(in the rows, 128 means zero)
One turn sends every row of this set to another row. A few are shown first. Where does it send the rows asked after them?
k_928: [128 118 107 155 158 149 146 109 135 151 126 116 140 134 108 102  88 114
 114 159  87 112 108 107]
k_268: [123 113 122 167 141 142 156 127 137 112 142 120 151 150 111 101 119 123
 133 175 161 124 142 121]
k_758: [126 123 130 114 139 104 128 153 142 118  92 116 126  67  99 136  94 129
 143 104 103 134 115 142]
k_680: [129 164 125 100 114 121  90 119 125 165 135 113 137 123 147 143 135 128
  77 111  94 114  93 107]
k_192: [173 139 166 138 110 150 136 138 128 100 126 140 106 118 117  91 133 113
 128 110 122 145  76 131]
k_875: [154 137 168 100  97 145 132 157 118 107 132 136 113 119 129  88 151 105
 140 122 112 151 101 147]
k_370: [117 122  91 162 161 121 127  94 146 106 138 114 152 129 130 162 111 127
 137 160 120 123 152 125]
k_133: [125 158 161 116 115  92  86 134 135 144 138 147 148 155 101 143 100 133
 141 117 144 126 130 104]
k_735: [132 152 140 119 136 123 115 128 133 108 147 115 126 102 181 141 174 124
 111 120 160 128 114 147]
k_543: [119 153 115 105  95 133 109 133 130 165 136 127 126 133 146 149 120 118
  91 111  86  92  82 117]
k_906: [121 119  82 160 135 142 147 128 123 112 125  84 150 102 142 123 111 124
  99 163  96 110 128 135]
k_326: [130 136 154 115 134 103 127 157 107 145 102 120 115  74 110 137  90 111
 144 104 103 146 122 148]
k_436: [125 155 131  97 122 121  96 129 110 172 155 133 111 122 140 149 132 117
  99 108  79 126  94 111]
k_512: [113 144 162 105 108  91  99 128 120 142 141 153 120 135  94 154 117 131
 146 116 142 148 134 116]
k_902: [138 143 126 143 128 126 123 142 130 112 150 123 119 104 179 172 153 113
 113 116 161 128 109 151]
k_723: [114 151 137 111  97 118  98 138 136 168 142 124 135 120 158 158 132 111
  94  95  92 119  95 105]
k_488: [158 146 176 117 121 144 135 142 131 104 117 128 121 115 138  70 134 108
 142 118 120 127  87 144]
k_598: [125 132 111 151 117 163 118  93 138 102 158 115 148 168 116 105 119 114
 111 168 102 135 114 115]
k_274: [129 141 152 134 113 122 119 141 139 117 153 123 124  98 181 150 170 110
 111 102 149 142 110 130]
k_87: [114 121 161 116 132  97 128 161 147 130 102 123 134  74 121 131 102 114
 157  95 110 136 120 130]
k_88: [124 110  83 145 141 147 146 118 132 109 120  91 163 112 141 127 116 122
  93 162 103 112 133 138]
k_224: [127 143 137 104 128 118 109 136 120 108 165 127 112  99 169 162 169 112
 122 124 135 150 118 152]
k_267: [130 137 108 161 108 160 123  95 132 100 151 120 148 172 116 104 123 126
 118 161 101 119 121 113]
k_489: [126 131 141 102 135 105 135 182 118 148 102 121 130  82 114 129 109 114
 150 109 106 136 133 149]
k_734: [104 142 146 111 102 100 104 134 150 126 140 158 132 152  94 146 114 141
 154 119 150 115 126 112]
k_70: [115 146 137 109 116 125 126 135 114 130 142 125 114  99 177 160 169 110
 125 116 143 131 126 163]
k_742: [116 117  83 150 137 150 144 129 136 112 122  81 158 107 135 120 114 114
  99 166 105 128 132 140]
k_126: [118 148 157 114 122  96 108 152 121 160 152 158 121 147 100 146 120 129
 154 113 140 132 138 111]
k_602: [150 145 179 123 101 146 140 146 103 123 127 142 102 121 134  94 137 100
 144 113 124 141  98 150]
k_613: [149 132 181 126 106 138 138 146 137 112 123 131 116  97 136  87 143 105
 133  99 115 146  87 127]
k_628: [132 113 119 169 144 147 156 117 133 103 138 126 153 154 121 107 123 128
 131 165 154 113 145 127]
k_236: [135 114 123 173 138 129 155 119 132 101 145 124 143 144 117 110 117 129
 133 178 158 116 138 118]
k_472: [114 152 134  81  93 122 103 115 115 167 134 132 115 124 134 143 142 121
  98 113  83 121 100 121]
k_448: [114 117  98 165 169 124 121  99 136 105 149 113 151 131 123 154  96 130
 124 156 125 121 147 125]
k_597: [136 118 110 161 157 153 147 108 126 133 122 116 144 137 109 101  85 122
 113 151  83 103 114 114]
k_441: [108 121  98 162 172 128 121  96 146 115 152 113 147 132 128 159 104 118
 130 163 126 129 143 126]
k_386: [132 122 112 147 118 154 122  89 133  98 154 122 152 168 113 108 113 126
 104 166 106 121 116 110]
k_65: [130 138 152 115 149  98 120 162 135 130  92 113 145  84 119 127  81 116
 156 110 113 125 124 145]
k_839: [147 115 109 153 147 143 148 100 132 136 118 119 142 132 109 106  90 118
 114 164  77 107 109 105]
k_167: [106 143 169 116  99  95  99 142 149 148 139 153 140 144 112 145 110 122
 151 102 129 127 122 101]

k_543 goes to k_192
k_386 goes to k_628
Where do these go?
k_274 goes to k_87
k_370 goes to k_906
k_268 goes to k_441
k_488 goes to k_133
k_70 goes to k_326
k_126 goes to k_224

One turn sends every row of this set to another row. A few are shown first. Where does it send the rows asked after them?
k_976: [102 162 111 147 145 129 112 151 121 155 122 100 150 145 157  72 137 197
 144 125 135 193 188 108 172 144 107 123  89 116 133 100 163]
k_321: [ 72 138 102  74 225 137 102 125 139 159  90 114 108 121 126  67 136 204
 152 143 125 133 136 143 102 112 105 103  85 159 118  96 159]
k_308: [126 165 121  83 100 110 119 139 135 153 167 116 127 126 162  60 163 196
 140 118 162 137 173 115  94 139 119 104  82 163  42  95 153]
k_575: [126 158 128  64 212 127 116 133 127 165 106 127 142 120 151  89 160 191
 145 154 177 106 159 151 125 135 124 108  53 115 150  65 157]
k_137: [ 63 134 115  78 221 143 104 131 129 174  92 109  96 125 142  74 161 194
 148 155 136 142 151 156 115 118  95 107  67 147 122  80 164]
k_834: [112 162  92 148 151 118 108 147 128 139 121 106 162 143 141  63 116 210
 149 112 124 188 167  93 156 136 113 115 103 125 126 116 162]
k_468: [133 163 115  61 220 118 113 133 140 148 103 130 152 118 139  80 133 203
 147 134 171  91 142 137 114 136 131  98  74 124 142  78 156]
k_546: [101 165 113 112 138 136  94 136 143 140 114 114  68 139 159 105 134 183
 153 139 156 184 159 160 179 147 116 120  94 128 122  85 125]
k_633: [133 134 103 118  74 120 113 125 136 144 166 100 172 132 146 112 146 200
 143 140 135 128 180 109 124 128 128 108  70 124 121  89 138]
k_258: [130 153 113  71 217 120 108 122 124 156 118 130 149 117 120  78 157 203
 156 152 169 111 141 150 101 112 123 110  56 114 148  74 158]
k_609: [130 137 105 115  76 125 115 130 141 143 163 102 170 132 151 113 142 198
 142 134 136 124 179 107 130 136 130 106  73 127 122  92 133]
k_469: [129 163 110 120 148 120 111 138 143 165  99 120  91 127 136  83 165 198
 148 137 148  95 186 145  53 140 140  97  74 199 140  75 134]
k_471: [105 154 103 148 148 117 103 139 115 149 129 105 155 141 127  64 139 206
 154 136 127 208 174 107 147 116 102 128  81 115 131 105 164]
k_630: [135 135 100 114  73 123 114 127 141 140 162 105 175 132 146 111 138 202
 145 137 135 122 176 104 124 130 132 105  79 126 118  92 134]
k_127: [126 161 121  84 101 109 117 137 133 153 171 119 128 124 153  59 163 198
 145 125 160 141 172 118  87 131 116 105  77 161  41  95 155]
k_358: [130 159 110 118 146 118 107 135 143 164  99 118  86 128 134  81 169 200
 148 137 148 100 188 146  53 135 138 100  70 197 143  72 131]
k_876: [110 151  95 121 142 122  82 117 129 132 131 122  83 131 110  89 138 202
 173 151 139 199 137 156 138 106 108 131  82 126 117  92 124]
k_223: [120 165 128  85  98 110 116 140 131 158 171 115 124 125 161  61 170 194
 141 123 165 143 177 121  96 136 115 108  78 157  46  91 155]
k_272: [ 68 142 111  71 226 144 108 139 142 163  83 109 100 127 154  73 137 192
 141 136 134 128 150 145 126 136 106  98  87 157 120  91 159]
k_530: [118 164  85 113 153 120  90 130 159 111 110 120  92 134 130  86  99 204
 160 122 136 169 128 133 155 136 126 112 119 143 111 108 115]
k_354: [124 162 111 117 149 121 109 137 141 164 101 117  87 127 140  83 168 197
 147 136 152 100 192 145  57 142 139 100  73 196 142  74 132]

k_308 goes to k_127
k_546 goes to k_530
Where do these go?
k_976 goes to k_834
k_137 goes to k_272
k_258 goes to k_575

